In the rows, 128 means zero.
Named moves (each a turn or a mirror), then the moves between two rows, first move first; the first pair answered
G (before |-> after):
[167 109 126 110 139 127 132 113] |-> [168 118 131 110 131 125 111 129]
[ 82 158 159 147 136  79 150 127] |-> [ 84 169 158 145 126  80 132 143]
[111  98 112 118  97 142 128 110] |-> [115 108 114 116  90 142 108 125]
Y (before |-> after):
[126 157 163 124 159 119 112 109] |-> [106 101 150 115 114 150  97 112]
[135 152 201 160 164 151 131 118] |-> [130 136 189 120 137 174  87  85]
[140 104 163 102 135 147  95  94] |-> [121  79 171 148 123 142 142 127]
[115 154 135 131 110 129 124 176] |-> [123 169 137 113 119 131 111 162]
R (before |-> after):
[161 100 118 154 128 145 156 152] |-> [162 101  95 126 141 139 160 118]
[132 127 161 154 134 135 110 113] |-> [157 138 153 161 135 138 110 135]
[145 131 159 153 142 127 163 136] |-> [168 137 135 142 147 126 164 140]
[109  95 107 131  98 127 162 102] |-> [105  97 123 148  95 128 161 124]
Now pairs of rows:
Each pair is 2 to 4 moves apart.
[115 100  96 113 122 124 129 127] |-> [ 89 118 150 139 141 110 129 142]	Y Y R R
[115 120  90 126  79 119  94 170] |-> [ 89 126  94 116 145  85 150  90]	Y R G R
[104 136 161 150 146 115 154 134] |-> [132 145 151 116 111 146  89 145]	Y R R Y
[ 86 118 122 148 123  69 121 144] |-> [ 93 126 120 111 137  80  95  92]	Y R G Y
[116 165 115  92 119 136  61 103] |-> [111  85 102 172 128 125 182 141]	R Y R G
[130 102 110 107 156 138 156  63] |-> [156 153 136 122 104 145  78 170]	R G R
[ 76 138 155 159 114 124 110 142] |-> [104 111  94 139  77 139 110 145]	R Y R Y
[165 117  84 120  90 147 101 154] |-> [130 105 105 131 157 115 178  84]	G Y R
[119 168 139 122 156  73 151  96] |-> [118 123 125  91 139 115 132  59]	R R Y G
[ 98 151 171 134 140 119 102 121] |-> [107 106 156 138  96 155 100 143]	G R Y Y
[129 105  69 109 121 134 135 116] |-> [ 91 102 108 144 141 119 173 124]	Y R R
[179 102 121 142 191 153 147 103] |-> [142 100 185 153 183 162 120 106]	R R Y R
[143 115 107 115  83 148 104 162] |-> [ 94 146 160 101 139 119 108  88]	Y Y R R
[ 97  99 156 137 131 129 151 107] |-> [129 145 173 151 145 125 131 152]	Y R G
[120 113 145 141 122 135 162 139] |-> [122 131 158 143 127 133 148 140]	Y Y R Y
[123  95 132  91 126 155 109  86] |-> [174 126 130 144 126 131 137 183]	G R Y R
[100 138 122 133 106 102 108 187] |-> [100 159 115  90 132  90  97 127]	Y R R
[105  67 141 158 108 135 164 130] |-> [128 140 156 161 167  97 179 137]	G Y G
[144 133 124 166 177  93 173 123] |-> [125 103 170 184 128 132 123 175]	Y R Y R
[102 126 171  98 128 163  90 113] |-> [161 148 122  88 131 163  90 131]	R R R
[163  68  57 115  99 153 148 105] |-> [110 116 127  99 170 122 144  29]	Y Y R
[168 139 133 118 137 146  99 150] |-> [150  95 110 139 140 135 157 136]	Y R G Y
[121 131 104 106 128 142 148  91] |-> [125 153 128 123 157 121 158 107]	Y R Y
[133 142 180 148 107 122  98 161] |-> [144 122 140 132  79 141  93 157]	Y R Y
[100 118 123 112  78 157  69 135] |-> [143 111  98 146  87 158 106 185]	G R G R
[132 103  82 137 116 131 154 129] |-> [143 134  94 146 126 110 162 140]	G Y G
[ 74 101 113  78  63 143  86 131] |-> [141 189 131 142 173  82 168 176]	G R Y R
[ 91  95 125 130 103 135 135 119] |-> [113 150 127 112 155 115 136  85]	G Y Y G
[124 155 155 162 118 112 116 179] |-> [105  96 101 157  90 117 157 153]	R Y R Y
[155 120 109 111 119 146 103 122] |-> [130 112 112 140 145 120 160 115]	Y R R Y
